In the rows, zero is written as 128.
One turn moves every row onto another: examples first, then more rows asked:
Z_274: [169 106 115 152 139 120 148 139 145 152 147 137 142  83  86 122 126 118
 126 135 122 103  79 155 144 114 100 162  93 133 107 119 112 128]
Z_338: [116 135 113 132 146 122 159  71 112 149 178 107 122 159 117 151 101 168
 130 124 119 136 134 163 118 132  99 139 113 151 149 138 136 142]
Z_683: [136 125 115 163 138 159 150 150 137 128 177 112 128 105 140  99 107 106
 134 158  99 109  93 168 100 137  84 128  88 124 128 152 106 147]
Z_242: [148 139 108 100 145 118 161 120 135 136 136 106 116 172 107 135 108 161
 111 152 134 132 139 149 129 108 129 116 108 104 149 143 137 119]
Z_141: [143 106  98 136 140 128 129 136 145 143 162 104 132 110  95 117 131 103
 145  91 110  94  77 140 113 162  99 112 107 103 106 152 135 150]
Z_226: [110 125 108 106 153 112 167 104 135 138 145 104 110 176 111 138 110 154
 116 119 135 151 137 162 123 120 114 144 112 117 141 147 126 118]
Z_42: [162 141 127 159 137 128  88 153 114 142 153 145 117 135 141 134 134 139
 107 152 116 108  88 128 125 152  84 146 113 114 110 107 139 144]
Z_68: [144 135 127 125 151 129 156  77 122 146 178  92 132 153  97 136 115 176
 138 150 113 135 127 167 128 133 125 120 130 164 131 112 142 139]
Z_428: [167  97 110 136 125 115 161 129 135 135 126 151 137 103 104 120 141 128
 122 124 128 112  69 142 154 133  93 156 111 127  87 122 111 124]
Z_285: [168 141 119 104 144 132 142 100 127 130 156  85 127 162 105 134 124 169
 124 160 118 114 136 151 133 129 141 107 134 131 138 126 153 135]
Z_729: [134 148 117 125 148 113 154  80 127 150 175 100 134 159  99 128 114 179
 118 165 109 151 125 165 130 132 112 122 127 152 130 108 136 140]
Z_187: [148 112  91 136 115 128 152 119 127 136 155 125 138 115 122 110 133 115
 139  92 112 111  73 124 124 163  79 106 103  98 107 152 126 157]
Z_656: [169 140 129 153 133 141 113 140 108 130 127 161 124 122 154 136 134 134
 107 154 110 102  80 139 129 145  83 139 113 128 105 120 131 132]
Z_616: [154 152 122 165 135 130  88 146 116 141 143 134 133 112 132 145 130 123
 115 141 104  88  84 134 125 148  83 148 113 126 128 125 143 139]
Z_810: [113 124 102 111 147 114 163  93 128 129 147 104 115 165 113 154 109 153
 124 107 133 124 149 158 128 126 112 149 121 124 149 152 124 124]
Z_508: [131 128 117 168 133 149 161 154 133 134 182 124 124 120 141  97 101 120
 143 150 111 130 103 155 101 137  77 112  84 110 125 127  89 150]
Z_459: [169  97 108 144 130 106 151 145 145 144 153 146 131 107  91 111 131 134
 116 144 132 115  86 142 152 124  95 164 102 116  93 106 102 134]
Z_697: [118 128 145 160 160 136 123 159 140 123 149 117 122 133 123 117 137 122
 150 125 113 132 101 164 116 164 102 129 138 135  88  86  96 122]
Z_496: [154 130 107 100 142 126 162 111 134 120 139  99 118 161 114 138 114 157
 113 150 132 114 152 155 137 108 134 136 118 116 150 146 128 121]
Z_610: [139 126 117 156 132 159 174 129 130 124 162 127 138 104 147  92 115 112
 144 139 101 133  93 164 109 140  80 106  94 126 112 131  86 145]
Z_571: [114 129 134 159 155 136 124 153 146 113 140 105 134 112 117 121 138 108
 146 129 101 109  95 171 122 161 102 145 143 148 100 111 100 117]
Z_23: [105 140 109 123 149 113 149  79 120 149 174 103 118 174 118 137 110 167
 115 129 117 156 128 161 116 140  96 140 118 138 140 136 139 140]
Z_732: [130 136 139 149 155 149 126 138 130 113 128 126 131 124 143 120 142 116
 145 121 100 121  94 163 116 170  98 108 142 139  85 104 103 124]
Z_946: [137 107  89 139 126 111 139 142 142 140 168 116 129 127  99 112 128 119
 144  93 119 106  88 122 122 167  87 106 109  84 104 137 118 157]
Z_981: [154 150 114 105 147 112 146 104 135 140 148  95 132 167  89 132 120 173
 120 161 117 130 130 148 135 129 134  97 133 124 132 115 146 130]

Z_683 -> Z_616
Z_242 -> Z_23
Z_428 -> Z_610
Now find these:
Z_285 -> Z_810
Z_42 -> Z_946

One turn moves every row onto another: examples first, then more rows asked:
Z_300: [116 112 186 145 102 131 139 166 120 162 148 143 137 118 119 158]
Z_466: [135 136 208 154 109 142 145 188  81 159 130 126 141 133 154 166]
Z_711: [169 110 133 153 113 173 147 148  94 124 127 114 151 131 131 177]
Z_54: [128 137 153 151 110 168 110 162  95 125 122  89 159 153 172 165]
Z_626: [113 131 140 125 137 158 128 157 110 146 131 105 130 115 153 116]
Z_66: [ 99 145 162 142 127 132 180 150 102 105 144 126 124 149 163 147]
Z_241: [149 149 139 185 124 129 147 167  82 122 128 110 122 123 125 126]
Z_343: [118 141 142 131 125 171 150 172 123 140 148 137 139 144 112 129]
Z_779: [132 120 134 145 148 142 116 136 110 146 127 103 116 158 158 184]
Z_398: [112 148 182 192 106 162 136 135 109 129 112 128 120 148 124 138]
Z_828: [124 136 175 174 137 131 122  95 104 139 137 126 136 146 114 163]
Z_110: [109 125 159 174 113 133 136 119 123 113 114 101 137 122 145 180]
Z_348: [130 136 162 139 123 148 113 137 124 128 138 152 173 137 151 124]
Z_615: [143 157 169 110 143 133 169 158  92 143 119 120 148 137 117 130]
Z_989: [160 147 177 180  85 137 143 151  76 162 129 119 135 133 158 168]
Z_170: [140 137 210 127 127 147 144 175 106 161 129 117 134 128 167 146]
Z_837: [139 127 169 157 110 147 169 145  74 142 122 117 184 165 141 176]
Z_917: [139 153 181 123 110 170 156 156 137 122 157 118 150 128 143 171]
Z_973: [161 121 143 158 112 177 146 153  87 120 115 117 148 138 121 184]
Z_490: [128 147 157 138 130 111 141 108 110 147 131 152 124 128 122 143]
Z_862: [148 180 179 127 140 138 164 157  83 138 141 131 136 161 128 140]
Z_404: [144 164 131 159 147 119 141 125 113 127 138  94 163 135 126 148]
Z_834: [134 185 174 177 127 149 151 145  84 135 141  93 141 161 132 135]
Z_598: [107 129 124 148 139 152 126 150 121 143 138 115 109 115 152 148]
Z_363: [120 134 175 127 117 123 158 117 118 145 122 137 114 112 144 137]
Z_449: [138 181 157 173 133 146 154 138  74 144 151  99 137 163 129 139]
Z_681: [133 131 175 131 113 130 150 160 103 117 133 159 140 137 103 134]
Z_680: [118 144 169 150 126 159 100 153 102 176 124 115 134 173 131 159]
Z_283: [144 115 155 131 133 152 157 145  91 158 144 118 130 163 109 191]
Z_24: [130 136 190 164 101 126 132 133 104 107 106  99 146 140 143 186]
Z_442: [122 108 163 152 114 187 136 171 100 128 130 122 156 112 120 158]
Z_35: [117 143 179 162 134 126 120 100 102 142 125 122 143 162 114 161]
Z_407: [183 121 162 150 113 128 138 143  95 139 160 123 113 121 142 164]
Z_448: [139 127 140 159 113 147 170 109  92 145 131 126 172 166 143 159]
Z_393: [100 128 146 155 138 128 163 176 123 165 120 125 158 134 149 171]
Z_542: [148 134 158 180 127 134 140 123 126 163 158 100 152 133 171 163]
Z_357: [110 101 182 142 125 168 163 159 101 142 116 123 156 114 124 143]
Z_326: [127 146 171 127 133 139 145 199 107 135 159 117 114 142 139 144]
Z_248: [133 126 139 161 151 145 106 149 107 142 124 100 115 146 155 182]
Z_596: [161 158 178 161 124 123 157 123 109 155 154 114 147 154 175 164]
Z_152: [141 148 152 171 144 141 142 152 113 118 137  72 167 131 122 167]
Z_665: [158 140 174 190  88 136 152 159  82 154 130 109 141 122 157 161]
Z_786: [126 144 166 129 105  96 130 168  87 141 137 119 169 117 134 151]
Z_999: [137 155 147 141 110 138 126 147  81 129 115 100 149 177 174 158]
Z_952: [114 137 161 146 113 121 138 170 120 156 132 151 107 140 158 135]

Z_681 -> Z_300
Z_596 -> Z_54
Z_170 -> Z_626
Now find these:
Z_66 -> Z_917
Z_449 -> Z_973
Z_711 -> Z_35
Z_241 -> Z_283
Z_598 -> Z_862
Z_152 -> Z_448

One turn moves every row onto another: examples first, then more rows asked:
Z_736: [115 153 137 123 118 118  97 131 163 151 109 112]
Z_257: [131 115 161 136 122 139 141 161 147 159  95 118]
Z_686: [131  95 137 122 148 145 115 107 134  85 116 101]
Z_953: [132 106 164 136 129 145 111 124 111  96 147  97]
Z_463: [149  95 146 124 157 148 120 120 125  91 134 101]
Z_873: [135 133 120 112 156 129 159 103 152 146 137 124]
Z_724: [119 154 133 136 133 122 117 113 149 141 168 127]
Z_361: [ 95 116 135 152 131 142 111 150 156 154  99 111]
Z_483: [135  92 144 123 152 149 123 112 119  93 123  92]
Z_57: [139 104 172 131 117 142 122 128 115 100 147 106]
Z_835: [135 138 146 107 122 122 141 135 155 163  98 114]
Z_85: [123 117 150 146 119 142 132 170 143 154 100 120]
Z_896: [136 141 122 129 147 108 152 110 142 155 145 121]
Z_29: [135  98 169 139 141 150 119 133 114  95 143 111]
Z_923: [132 140 120 137 155 120 156 101 137 142 145 123]
Z_400: [109 110 149 145 125 144 137 158 146 164 100 114]
Z_288: [155 136 124  98 146 139 137 101 148 111 134 116]
Z_558: [130 136 126 118 153 117 157 112 142 150 150 128]
Z_374: [130  91 150 133 159 153 115 123 126  87 125 106]
Z_803: [124 149 120 141 144 105 125 107 147 148 151 121]
Z_165: [136 102 170 106 103 142 120 149 135 110 120 115]
Z_725: [148 152 144 114 121 131 114 115 139 113 163 120]
Z_624: [107 125 138 148 133 136  93 149 163 138  94 114]
Z_500: [110 118 128 150 134 142 107 156 159 142  87 115]
Z_882: [115 150 123 133 147 112 123 110 148 140 161 128]
Z_581: [107 100 132 142 128 138 109 158 159 146  95 109]
Z_856: [123 100 141 108 126 141  99 131 153  95 100 109]
Z_367: [116 102 148 142 115 138 124 168 149 155 103 112]
Z_930: [124 153 125 149 143 119 133 106 135 137 160 125]
Z_375: [145 103 158 133 140 145 109 127 120  93 153 102]

Z_930 -> Z_29
Z_288 -> Z_856
Now find these:
Z_257 -> Z_873
Z_463 -> Z_581
Z_882 -> Z_953

